One turning vector, and how many ticks it has turned:
The counts run from 0 to 357.
[ 49 143 133 160 141  98 162 136 175 107 132  82 136 140 151 146 140 102
 110 120 102  93 152 167 146 173 133 132 115 119 151  79 106 146 121 156
 116 134 151  99 118 143 145 141 133 170 148 125 127 161 123 143 112 158
 102 118 130 168 150 130  91 141 153  97  88 123  90 137 181  64 138 133
  99 144 129 134 117 166 156  96 175 126 170 137 140 145 116] | 101
[ 68 128 116 150 140 126 140 130 142 114 133  79 147 157 154 155 114 121
 111 127 111 117  89 152 127 172 132 156  91 108 150  72  93 151 151 137
 123 142 179 129 122 156 177 151  97 173 134 106 131 116 104 176 158 159
 113 111 111 152 161 125  96 165 138  83 128 117 105 143 170  94  88 133
 120  92 102 119  97 176 150 123 135 137 157 154 102 151 134] | 7
[119 105  89 137 124 112 154 141 125  84 134  94 166 121 118 145  91 131
  98 112  98 110  98 129 128 162 131 141  97 133 161 115 106 144 152 164
 120 132 173 158 144 176 154 151 108 167 147  86 126 112 112 175 160 140
 141 125 101  95 151 112 132 173 109  82 144 127 137 140 140 119  45 138
 106  69 120 146  96 157 141 110 129 125 157 167 102 155 143] | 239
[101 137  82 144 118 110 171 137 168 106 134  82 132 110 112 139  90 101
 135 121 100  98 160 138 139 126 127  91 145 141 197 107  92 157 139 175
 118 131 120 124 121 166 122 129 174 151 172  88 129 145 146 134 148 144
 165 128  94  96 148 118 105 131 129 100  79 142 118 123 146 104  91 127
  86 106 144 147 119 165 160  72 148 110 161 156 135 191 135] | 137
[129 131 107 130 115 113 132 134 125 100 141  90 132 135 115 153 112 127
 130 152 135 122  86 132 128 131 156 130 114 106 190  71  71 149 139 159
 140 133 148 162 103 155 154 154 112 146 135  85 139 108  94 158 172 140
 118 126 100 114 167  97 102 182 134  62 152  86 110 146 168 104  75 145
 114  69 123 118 112 150 157 151 128 117 140 154 105 157 141] | 222
[144  78 126 155 116  71 136 165 123  81 138 125 156 117 114 134  98 102
 101 124 110 107 100 102 133 149 151 137 120 158 161 136  97 157 143 202
 118 103 128 151 147 140 123 130 125 155 125  82 148 110 105 175 137 129
 121 116 149 110 147  88 125 180  98  71 127 133 126 116 142 103  51 130
 111  89 134 154 137 147 125 103 142 151 149 171  96 156 133] | 235
[ 82 133 146 136 129 143 135 137 140 132 131  89 120 161 166 153  92 116
 148 142 118 133 127 146 118 134 120 134 131  99 159  61  55 175 158 137
 130 111 136 108 105 137 168 129 138 175 149 109 156 115  98 165 148 141
 143 117 122 141 155 122  74 129 152  77  85 142  91 111 168  84 118 113
 125 114 125 106 118 173 161 109 126 147 153 146 124 169 130] | 209
[131 127 166 155 106  60 133 144 127  76 139  94 163 157 148 134 158 125
 125 122 131 113 151 119 148 138 139 167 106 119 147  71  88 141 141 175
 131  96 130 136 124  98 151 165 116 137 119 131 151 151  79 168 120 127
  84 118 152 135 144 111 115 184 131  63 138 111  91 137 162  69 120 163
 129 136 138 135 116 149 160 158 164 135 161 138 110 112 121] | 308
[ 63 126 108 164 129 108 148 121 180 100 127  69 141 171 142 147 135 119
 133  86 112 100 146 160 136 147 113 129  87 113 142  75 111 140 128 143
 122 139 166 109 116 139 151 197 144 142 170 114 133 150 137 190 140 154
 108 112 123 141 145 126 109 132 138  90 105 136 127 146 142  99  84 173
  97 135 115 143 102 175 158 126 164 118 182 157 123 121 135] | 97
[ 92 118 136 126 113 136 157 133 173 124 161  96  70 111 107 131 119 142
 141 157 119 123 138 136 129 142 124  93 151  94 199  92  51 127 109 135
 122 143 128 123 116 125 160 161 169 159 134 123 148 133  97 131 120 123
 175 130 155 127 113 106 114 133 175  64 105  81 127 126 160  90 117 135
  92  92 105 133 136 124 159 108 173 132 146 142 170 174 125] | 172
[ 99 152 122 141 131  93 163 141 157 101 121  85 157 152 177 148 130  99
 124 108  88  99 168 156 138 157 101 137 114 136 129  81  97 166 139 163
 114  97 127 101 131 129 161 129 127 148 134 115 136 151 111 153 116 148
 118 134 127 150 141 124  94 123 145  87  77 173  86 129 170  59 126 118
 127 174 159 150  97 175 161 104 158 131 181 134 126 144 125] | 104
[145 109 145 123  93  98 152 121 143  83 164  82 129 131 103 121 138 143
 129 144 115 144 130  94 149 149 115 131 132 121 181  97  73 108 136 140
 114 122 136 141 142  93 186 166 125 150  96 143 144 138  76 141 128 105
 178 128 159 112  99 109 145 170 145  57 147  94 129 131 146  99  91 148
 117  84 110 147 109 117 163 141 180 117 156 148 149 148 125] | 165
[123 141 120 122 123  79 180 166 177 112 138 100 101 100 142 140 145 120
 110 127 101  85 148 161 118 152 129 103 122 122 144 106  93 147  88 174
 117 115 110 113 128 144 144 158 147 131 139  92 135 150 110 136  99 150
  98 149 156 161 124  90 115 123 152  70  95 118 115 154 177  57 114 135
 101 159 157 173 123 141 139 124 174 141 172 130 141 129 122] | 86
[ 96 131  95 151 122  90 156 125 174  96 131  69 145 157 129 144 149 117
 115  96 103  94 125 153 137 159 120 133  82 117 140  85 115 126 113 145
 123 142 164 121 127 139 162 199 118 130 139 109 120 143 122 184 138 156
  95 124 127 149 141 112 121 153 136  82 127 118 126 157 146  94  73 170
 101 135 121 160  95 162 157 143 176 115 177 154 118 115 132] | 95
[ 75  94 152 165 121 108 110 116 142 106 140  87 141 183 138 138 121 113
 132 123 123 137  94 119 142 150 130 156 102 107 154  70  85 143 152 131
 125 125 164 111 126 106 175 166 115 168 113 132 149 114  92 200 145 137
 123  92 156 148 150 125  95 171 133  69 126 116 113 118 151 105  83 148
 120  96  85 112 128 162 159 128 157 140 155 160 113 144 122] | 203
[ 87 117 148 140 119 121 169 133 158  99 157  97 129 111 128 119 112 131
 120 143  94 125 164 123 149 166 116 120 160 133 180 111  79 127 143 154
  99 126 135 107 139 128 163 117 151 193 130 140 139 154 110 119 109 115
 191 131 140 116 111 130 121 141 154  98  91 127 113 113 164  80 135 104
 101 103 118 131 119 138 159  66 180 122 161 144 163 189 119] | 156
[ 91 102 134 145 137 109 145 148 174 130 129 104 111 148 152 144 106  86
 122 127  95 114 108 137 122 157 108 112 134 129 136 105  77 168 131 148
 110 104 120  79 132 121 164 126 145 164 112 105 150 113 110 175 120 148
 135 110 172 165 134 109  86 119 145  77  64 158 117 112 158  80  89 107
 113 147 125 158 141 163 137  86 164 163 169 154 138 168 119] | 194
[142 145 125 140 108  77 155 160 142  96 128 107 135 126 143 146 118  97
 142 122 119  92 179 140 127 110 141 118 136 141 167  91  81 174 131 205
 135  89  87 127 109 132 114 130 163 135 163  86 148 145 120 146 130 137
 105 133 126 113 157  98  93 141 123  73  83 145  96 124 158  72 113 132
 109 144 178 146 129 164 154 115 136 138 157 142 118 150 134] | 321
[ 97 140 140 153 101 107 132 134 141  93 133  80 140 160 148 150 125 138
 158 115 138 117 173 148 138 110 135 143 104  96 167  53  76 151 146 159
 148 120 139 142  89 129 137 185 152 143 181 112 152 147 111 174 153 137
 103 123 112 109 159 118 104 158 137  81 120 101  97 134 151  94 114 174
 108 114 133 104 105 171 175 156 137 118 155 146 118 127 140] | 313
[105 130  99 146 115 105 165 144 168 103 137  92 132 105 114 134  94  97
 131 124  99  92 161 127 146 131 130  95 152 150 196 113  96 158 132 186
 116 119 110 118 121 156 118 122 177 152 160  95 136 146 148 133 135 137
 164 123 112 100 143 115 111 134 131 107  75 145 118 112 146  99  96 124
  88 109 142 147 133 160 153  61 157 119 160 154 144 189 132] | 138
[127 103  97 138 110 105 156 152 137  78 134 100 146 115 112 140  92 142
 110 101 106 103 128 128 120 141 139 134 101 133 161 127 101 134 142 180
 126 129 158 166 132 162 130 174 134 161 176  79 143 126 125 182 152 134
 137 128 109  77 146 101 143 159 105  84 140 121 146 136 127 122  46 157
  92  68 126 144  99 156 140 120 126 130 159 174  99 145 150] | 41
[ 72 127 124 151 131 103 157 132 157  95 132  75 142 153 151 144 149 144
 107 101 103 103 124 162 132 177 115 153  72 103 130  83 108 126 124 137
 116 141 188 125 132 141 172 192 106 154 148 123 129 147 105 178 128 151
  99 127 135 150 138 121 128 149 140  79 132 119 120 159 157  89  93 160
 108 126 106 141  84 159 154 144 163 131 176 148 116 109 135] | 294
[154 117 123 105 108 114 162 154 172 128 142 107  86 123 134 139 103 115
 144 141 105 119 133 126 112 121  99  86 146 124 165 111  61 150 110 149
 114  97  94 111 131 107 165 147 164 127 120  99 155 120  97 150 116 130
 163 134 172 131 108  81 114 106 155  53  83 139 140 119 142  85  83 121
 110 135 146 174 133 137 145 123 160 149 162 145 149 165 130] | 177
[142  99 129 124 108  87 177 151 127  70 150 103 165 113 138 120 125 158
  85 109  85 114 146 126 130 184 112 162  97 145 131 136 112 119 142 168
 100 105 151 149 170 128 174 152  99 175 129 119 132 141  88 158 115 117
 147 146 144 103 114 112 167 159 116  77 141 148 135 141 141  85  82 132
 118 108 144 167  75 135 137 120 149 137 171 151 109 127 131] | 55
[156  97 133 125 110  71 147 146 170 109 153 107  98 125 110 136 135 102
 121 147 107 117 103 108 130 140 123 101 132 133 165 118  78 135 100 159
 115 107 101 115 139  99 156 159 144 118  85 108 143 114  90 155 114 130
 136 122 193 146 108  84 122 150 140  49 114 109 141 127 151  87  67 134
 109 122 124 179 158 125 138 134 183 144 156 150 147 149 121] | 180
[108 146  75 140 114 103 168 116 159  92 142  73 139 109  96 141 122 110
 128 134 116 100 128 130 149 136 146 100 134 132 213  89 101 137 125 168
 125 157 147 147 110 170 132 149 147 138 149  98 119 149 135 127 159 144
 145 127  86 103 157 110 114 167 135  97 124  94 118 144 160 109  88 147
  92  88 129 138 117 158 162 103 162  91 154 146 137 174 135] | 134
[ 90 117 129 161 104  98 153 114 138  64 158  78 171 131 103 121 133 141
 119 116 106 120 155 113 168 164 131 150 117 136 191  99 100 108 156 159
 112 137 164 143 139 124 156 154 130 183 142 144 127 160 115 140 137 114
 162 122 112  98 130 139 141 184 125 101 139 106 112 131 146 106 109 150
 102  81 101 124  98 144 170  99 178  95 156 150 138 157 128] | 348
[146 127 137 154 101  63 146 162 142  87 133 111 148 125 131 144 120  91
 139 125 124  93 173 125 140 110 149 119 140 147 165 102  84 171 134 209
 135  87  87 130 116 125 105 133 159 129 150  94 151 147 116 147 128 134
 101 127 139 118 155  95 103 153 117  75  92 134  90 124 157  72 112 139
 105 144 174 147 143 157 149 115 147 135 153 139 118 145 127] | 322
[119 143 125 147 105  94 139 112 135  80 135  65 178 177 147 148 137 124
 149 110 116 125 156 122 158 127 112 159  98 122 156  55  91 137 159 151
 134 108 151 132 117 107 171 169 117 135 133 130 138 148 102 173 151 136
 121 121 109 114 151 123 109 168 132  77 131 135  90 140 149  94 100 157
 131 126 138 126  84 172 177 154 153 103 168 145 112 128 141] | 112
[149 104  98 143 102  79 160 129 151  73 140  85 171 138 111 126 106 105
 118  99  86 118 143  92 155 142 101 127 123 171 169 124 114 136 153 178
 109 105 128 126 156 114 154 141 136 138 119 114 136 135 122 160 139 124
 177 115 131  88 119 116 140 154 103  85 108 169 140 112 120 111  57 133
 114 112 141 172 113 152 148  95 168 113 176 162 123 168 136] | 145
[ 95 141  88 148 122 110 178 143 161  95 129  84 157 117 136 140  97 108
 120 108  88  88 173 149 138 142 124 114 133 150 172 108 107 159 142 182
 116 120 133 123 126 169 129 123 153 163 174  93 129 154 147 137 137 147
 151 133  93 108 152 125 109 131 128 111  79 160 104 126 155  90 106 119
  95 128 158 143 103 179 149  72 149 111 171 148 125 174 139] | 336
